128 stands for zero in the data rows.
Every row has a hidden score. In each pair, how much higher is the second row's than the first's? 20 means about the same, 40 much higher and 0 much lower. The score is a weighted sum of the row's numbers plus the product of two more (or one squared), each taken from its middle value.
[139 104  95 112 121 103  23 100 152 121  57  97  88 100]
[177  69  78 168 108 147  81 175 153 158  71 100  92  69] ~ 13
[142 149 130 107 133 148 124 137 128 109 139 145 110  77]
[118 170 101 112 129 169 139 176 132 115 105 123 102  93] ~ 32
[ 92 157 139 131 105 121 198  92  74 156 168 139 187 152]
[148 127 182 116 173  90  85 129 129 105 101 128 109 111] ~ 16
[108 133 119 152 105 166 151 149 128 185 117 147 139 141]
[ 90 138 104 152  96 138 185 133  93 187 120 152 148 125] ~ 22
[148 143  80 144 146 121  96  94 174 138 121  54 144 132]
[122 120 160 126 141 159 137 129 120 106 178 171 100 120] ~ 18
[127 123 116 116  97  93  99  91 129 121 121  88 146 144]
[115 135 148 120 149 124 129 122 109 100 142 146 110 122] ~ 12
[106 162 140 133 199 167 141 122 116 120 131 181  33 152]
[145 109  73 146  74 124 138 150 170 165  80  98 128 147] ~ 29
[153 126 193 135 131 119  77 154 120 142 129 111 160 127]
[117 119 176 108 190  94  90 119 113  89 123 136 106 112] ~ 20
[ 83 148 154 145 109 108 132  97  55 161 206 160 163 145]
[120 171 128 132  81  73 151 131  88 144 167 141 163 175] ~ 18
[131 114 138 129 152 143 106 128 127  85 135 142 107  99]
[118 123 136 150 115 111 113 134  89 155 139 148 134 137] ~ 18
[141 100  99 138 104 156 151 135 114 169  95 139 151 102]
[118 119  84 125 100 128 125 139 158 149  98 110 129 143] ~ 7
[ 82 125 167 128 113  96 130  64  76 157 190 147 184 183]
[ 95 144 109 138 128 142 168 104  98 154 111 138 134 105] ~ 26
[135  84 103 160 108 141  77 132 137 167  88 106 111  84]
[166 132 144 101 171 111 108 145 120  85 147 130 129  66] ~ 13
[ 65  95 129 117 142 110 146  80 109 108 144 165  74 158]
[115 153 156 117 145 137 116 125 122 132  96 147 106 160] ~ 18
[135  94  68 134 100 130 126 158 136 154  79  91 113 123]
[141 128 129 107 157 119 108 130 120  84 148 139 123 112] ~ 13
[180 136 177 130 144 162  73 152 130 108 141 158 134  85]
[ 92 172 100 142 106 129 196 107  97 175 140 171 160 137] ~ 16
[137 113  97 144 117 154 108 138 142 156  68 127  97  96]
[ 79 148 148 127 122 117 185  65  80 146 176 161 180 142] ~ 11
[108 131 160 131 162 166 108 124 135 118 110 142  83 170]
[163 125 158 113 144 122 115 171 119  94 173 120 153  60] ~ 33
[ 98 152 157 110 113  86 135  58 107 140 180 143 165 156]
[134 144 131 125 121 135 125 155 132 120 147 119 138  94] ~ 30
[115 136 119 104 159 152 126 108 117  61 141 154  71 128]
[120 129 106 161  94 145 178 153 104 173 120 151 158 139] ~ 24
[128 117 105 124 100 122 113 136 157 151 102 107 125 141]
[ 75 151 132 130 139 158 159 128 114 101 124 173  71 156] ~ 20
[125 134 102 138 177 120  73  91 158 183  93  76 117 154]
[130 115 149 115 134 143 152 144 132  96 165 146 133 120] ~ 27
[132 150 158 105 161  63 111 124  87  81 118  95 138  83]
[121 126 114 145 106 110 129 146 124 153 129 120 145 146] ~ 19
[104 136 147 121 166 179 127 124 149  89 112 177  68 146]
[ 94  91 113 112 127 137 148 107 149 112 147 132  97 122] ~ 30
[127 142 121 121  94  76 110 106 117 133 145 109 160 178]
[155 131 185 130 151 162 113 156 128 114 136 167 119 141] ~ 19
[129 139 146 122 144 163 131 160 154 127 117 149 117 147]
[138 126  86 126  95 119 115 101 176 149  75  99 112 127] ~ 31
[182 117 176 104 165 161  80 176 126 108 119 129 157 108]
[133 114  79 138  89 152 157 142 158 171  86 107 128 106] ~ 26
[108  98 125 129 137 103 100  98  75 145 145 129 131 129]
[142 128 141 118 149 157 135 157 133  85 160 156 124  94] ~ 23
[ 96 110 141 137 123  97 135  76 103 146 142 140 150 142]
[127 127 116 114  84  80 119 109 148 140 127  91 142 176] ~ 19
[137 110 114 133 110 144 151 115 146 156 131 116 146 154]
[151  69 144 168 123 148  95 143 118 158 175 132 142 130] ~ 18
[ 67 170 144 108 125 100 159  68  55 164 155 147 161 177]
[119 132 106 128  69 116 194 163 128 187 103 121 153 171] ~ 27
[133 107  94 135 117 128 115 120 126 155  98 117 109 111]
[111 113 129 107  87  71 121  80 126 132 168  95 172 189] ~ 15
[160 135 173 112 173 142 105 152 124 118 128 137 121 136]
[161 140 116 144 126 123 107 139 152 149 137  62 161 186] ~ 26
[129 122 193 141 156  99 126 114  79 128 167 153 106 111]
[116 122 105 126  99 131 128 126 135 151 105 105 146 137] ~ 25
[140 145 168 116 157 153 108 155 122 105 108 135 132 122]
[159  80 111 172 108 154 121 154 154 166 101 112 131 105] ~ 27
[126 128 118 128 107 119 140 122 109 155 125 125 144 129]
[141  77 112 162  84 125 192  81 144 130 160 100  61 192] ~ 33
[167 121  84 144  53  97 145 168 168 149 103 104 131 150]
[165 135 193 123 162 112  90 140 111 137 124 130 132 110] ~ 13
[116 146 149 103 157  77 107 133  92  93 139 115 126 102]
[ 93 162 128 137 146 122 188 106  72 144 152 165 140 134] ~ 14
[140 129 152  95 191 111 107 134 110  68 117 128 112  90]
[ 85  75 143 153 144 111 133  62 172 143 127 104   5 153] ~ 19
[ 79 134 123 124 140 133 158  79  72 151 148 158 153 120]
[ 95 123 148 120 166 143 151 117 105  85 175 170  81 134] ~ 25
[150 101  99 161 103 147 115 160 156 162  84 121 101  98]
[117 184  89  74 168 135 111 162 117  38  97 122  91  72] ~ 26
[118 118 157 129 175 125 133 113 103  95 153 161  93 132]
[123 130 144 140 122 184 148 162 124 112 178 162 116 132] ~ 28
[113 155 112 104  92  97 202 122 119 121 139 128 208 165]
[226 117 119 129 150 133 129  85 155 133 138  45 134 116] ~ 35
[126 134  76 135  90 123 131 121 168 157  86 110 119 145]
[162 143 197 118 155 128  71 157 108 135 132 109 149 103] ~ 17
[ 91 169 118 131 106 106 143 126 107 145 125 145 143 150]
[ 84 127 147 127 181 100 130  74  85  81 134 176  73 140] ~ 19
[118 111  86 152 130 134 135 117 126 162  73 117  95 111]
[125 124  99 138  99 120 132 146 123 156 109 142 121 131] ~ 14
[124 109  72 164 143 125  88  93 184 163 104  69 117 144]
[119 101 122 141 106 119 106 112 123 150 132 116 138 135] ~ 21
[ 92 161  37 130 130 159 154 151 136 157   0 120  80  98]
[145  82  77 149  65 153 147 164 195 171  68  85 137 124] ~ 25
[101 136 133 113 112 106 133  90  87 144 166 149 153 172]
[131 138  91 143  66 109 163 130 147 155 106 112 143 158] ~ 28
[151  97 103 152  84 114 120 152 184 149  96 114 122 149]
[ 99 119 152 134 141 148 144 117 132 134 137 158  89 179] ~ 16
[112 135 144 128 142 122  95 126 115  87 143 151 122 112]
[145 130  91 153  75 137 181 169 165 168 105 120 155 148] ~ 25
[147 135 177 121 114 144 106 164 138 149 129 126 143 131]
[107 115 121 130 132 129 132 112 126 140 104 119 130 119] ~ 24
[151 139 161 125 156 127 121 152 127 114 135 131 133 110]
[109 146 129 129 134 121 143 136 118  86 172 141 120 103] ~ 30
[ 81 174  96 127  80 124 228 138 106 179 144 145 181 159]
[154 106 207 124 168 115 112 148  87  82 215 145 181 133] ~ 15
[ 95 168 108 135  79 108 206 101 130 161 128 146 166 154]
[107 150 142 126 134 189 132 141 154 126  96 169  66 147] ~ 16
[140 127  97 147  85 111  94 145 141 156 110 107 115 145]
[183 126 121 135 146 144 117 121 173 142 152  51 182 166] ~ 24
[127 162  88 156  79 130 217 168 112 157 120 147 167 151]
[150 118  97 150  86 120 152 141 160 159 101 105 144 131] ~ 22
[141 138 166 125 116 159 130 173 140 133 148 129 139 109]
[118 187 135 150 102 109 180 128  64 145 162 161 167 155] ~ 13
[132 116  78 155 100 176 157 178 156 168  58 125 128 109]
[164  66 170  95 169 146  75 137 183 112  73 111 123 114] ~ 20
[140  99 213 183 134 166 146 145  81 126 244 201 151 139]
[140 125  65 135 107 120 122 153 158 143  55  91 109 130] ~ 26
[153 115 166 116 163 115 102 141 114 100 143 128 136  94]
[120 134 109 128  87  99 120 154 114 145 123 106 136 166] ~ 22
[ 70 106 128 128 164 123 150  89 134  93 138 172  73 162]
[123 110 108 128 121 113  85 122 132 144 111 121 112 127] ~ 19
[148 125  96 145  74  94 126 152 151 166 111 126 144 162]
[146 117  85 140  75 108  96 144 161 155  83 102  97 142] ~ 26
[177  95  89 166  87 142  86 180 168 154  59  88 100  96]
[100 106 133 136 113 127 156 107  86 181 143 154 155 145] ~ 9
[120 153  84 134 102 131 164 137 131 149 103 132 155 129]
[131 154 113 104 149 172 130 147 124  55 121 145  93  68] ~ 21
[ 85 137 108 114 117 122 141  89 116 152 102 110 142 137]
[108 118 136 131 166 156 145 112 125  65 165 186  76 127] ~ 15
[109 159 121 131  89  79 168  94 100 149 162 145 161 174]
[129 115 115 139 111 120 159 104 126 150 125 117 155 123] ~ 29
[173 112  74 137 131 107 108  78 162 136 128  61 138 128]
[156 148 158 125 115 156 144 152 127 104 135 131 159 106] ~ 20
[102 117 113 117 109 126 128 107 133 155 121 116 126 131]
[121 100 115 141  92 116  94 139 133 160 110 110 137 114] ~ 21
[151  81 103 169 106 165 108 158 154 177  84 121 113 109]
[ 91 128 120 141 108 131 160 122 106 173 129 158 150 125] ~ 14
[112 152 146 120 138 170 142 140 123 113 121 147  86 143]
[168 151 151 104 144  88 108 143 119  79 163 100 132  77] ~ 22
[194 159  78 132 140 117 114  84 150 113 136  73 168 120]
[ 90 140 107 110 149 125 125  93 123  64 108 154  69  97] ~ 15
[111  88 133  98 112  74 132  64 117 142 171 115 176 189]
[214 130 118 140 147 126 130  95 149 135 160  59 169 122] ~ 25
[ 98 113 145 128 164 164 137 116 149 103 117 173  73 163]
[126 120 134 125 155 119 140 130  98  84 168 150 116  82] ~ 27
[ 89 155 134 112 174 116 114 111 118 111  90 145  69 132]
[ 95 128 143 133 148 157 138 115 121 143 118 166  83 178] ~ 19
[140 145 155 128 162 128 108 137 119 112 116 142 100 111]
[129 101 129 135 129 110  54  81 116 132 120  98 110 111] ~ 31
[119 126 168 112 181  65 111 107  81  83 147 139 113 121]
[ 75 168 124 123 125 111 155 120  91 110 157 137  83 123] ~ 32
[163 130 152 114 149 131 117 145 121  82 155 129 124  93]
[183 132 144 101 155 184  97 203 148  67 111 121 146  61] ~ 24
[158 160 168 111 155 148 104 196 121  92 104 116 145 107]
[124 158  85 130 142 120  82 101 161 125 147  70 200 138] ~ 27
[133  98 100 131 105 125  87 144 149 140  98  80  97 127]
[130 148  86 142  90 109 142 135 125 139  99 107 142 134] ~ 20
[122 117 135 120 107  91 147  98 114 156 165 131 137 162]
[140  94  98 154 107 149 125 144 156 154 100 128 136 101] ~ 26
[120 116 166 121 146 115 130 132 114 111 156 153 134 144]
[110 127  95 149 102 156 184 143 117 170 111 124 153 137] ~ 26
[123 104 108 102 126  78  99  96 128 108 122  73 113 112]
[183 139 152 102 157 114 115 165 108  79 162 116 146  50] ~ 20
[114  81 151 100 151 142  99 105 171 119  93 134  97 132]
[ 59 122 134 123 155 172 143 116 151 109 114 173  61 178] ~ 22
[161  64 117 162 103 138  75 162 153 157 104 107 128 129]
[208 141 113 150 165 125 112  97 171 152 118  60 122 126] ~ 17
[184 110 172 111 151 143  97 165 141  73 169 129 156  63]
[ 97 155  76 139  93 121 163 133 119 167  95 124 122 139] ~ 20
[120 144 142  98 193 114  90 128 111  83  77 156 100 128]
[147 163 152 109 148 147 110 166 119  89 142 131 124  90] ~ 26
[157 140 115 139 138 142 100 123 164 141 133  57 171 164]
[ 77 114 130 138 156 169 149  97 120 117 114 202  62 180] ~ 13
[116  46 109 164 104 123 166  71 184 129 132  81  39 164]
[ 92 157 125 112 168  84 120 103 108 118  90 131  87 134] ~ 8
[114 111 118 103 115 111 120  83 145 129 135 112 143 125]
[103 145 126 107 188 116 110 100 125  60 120 169  71 106] ~ 14
[132 131  71 165 121 184 130 178 122 163  62 124 105  66]
[126  77  97  87  72 109 168  95 108 128 146  87  63 161] ~ 28
[144 147 173 129 163 142 114 152 116 123 114 129 121 121]
[100 140 124 134 126 128 151  94  87 154 130 145 153 122] ~ 23
[159 135 155 119 153 143 113 149 128  95 145 136 112  85]
[119 141 108 125 115 109 172 126 120 154 132 145 142 136] ~ 20
[155 108  63 144 112 128  77 165 185 152  29  83  74  96]
[ 87  96 125 125 134 130 170  91 134 127 157 147  92 150] ~ 19
[105 122 125 133 133 124 125 105  99 164 129 141 150 128]
[144  96 109 172  96 156 156 142 145 171 103 141 148 119] ~ 31
[110 142 116 116  70  75 150 118 112 147 157 106 162 192]
[150 132  84 147  82 139 155 149 174 158  73 119 122 130] ~ 27
[106  85 139 119 130 127 112 108 140 136 138 107 153 141]
[116 137 146 132 122 129 155 155 116 114 170 132 144 128] ~ 29
[157 141 156 123 144 169 115 183 130 110 131 137 129 108]
[ 86 138 163 157  98 137 174 140 103 152 172 136 126 158] ~ 28
[147  92 113 159  94 155 125 164 156 166 104 118 137 123]
[119 157 135 135 104 163 151 139 120 135 161 133 107 137] ~ 17
[185 162 124 141 169 127 102 106 151 146 143  80 160 145]
[120  95 134 132 109 102  93 125 113 137 137 121 120 126] ~ 26
[ 93 158 141 117 109  91 120  91  82 138 161 133 153 154]
[118 148 151 143 137 174 129 149 111 108 140 177 102 135] ~ 20
[ 75 225 138 165 177 127 149 110  42 107 138 198  50 130]
[ 69  80 142 122 144 181 135 100 164 115 119 151  96 185] ~ 30
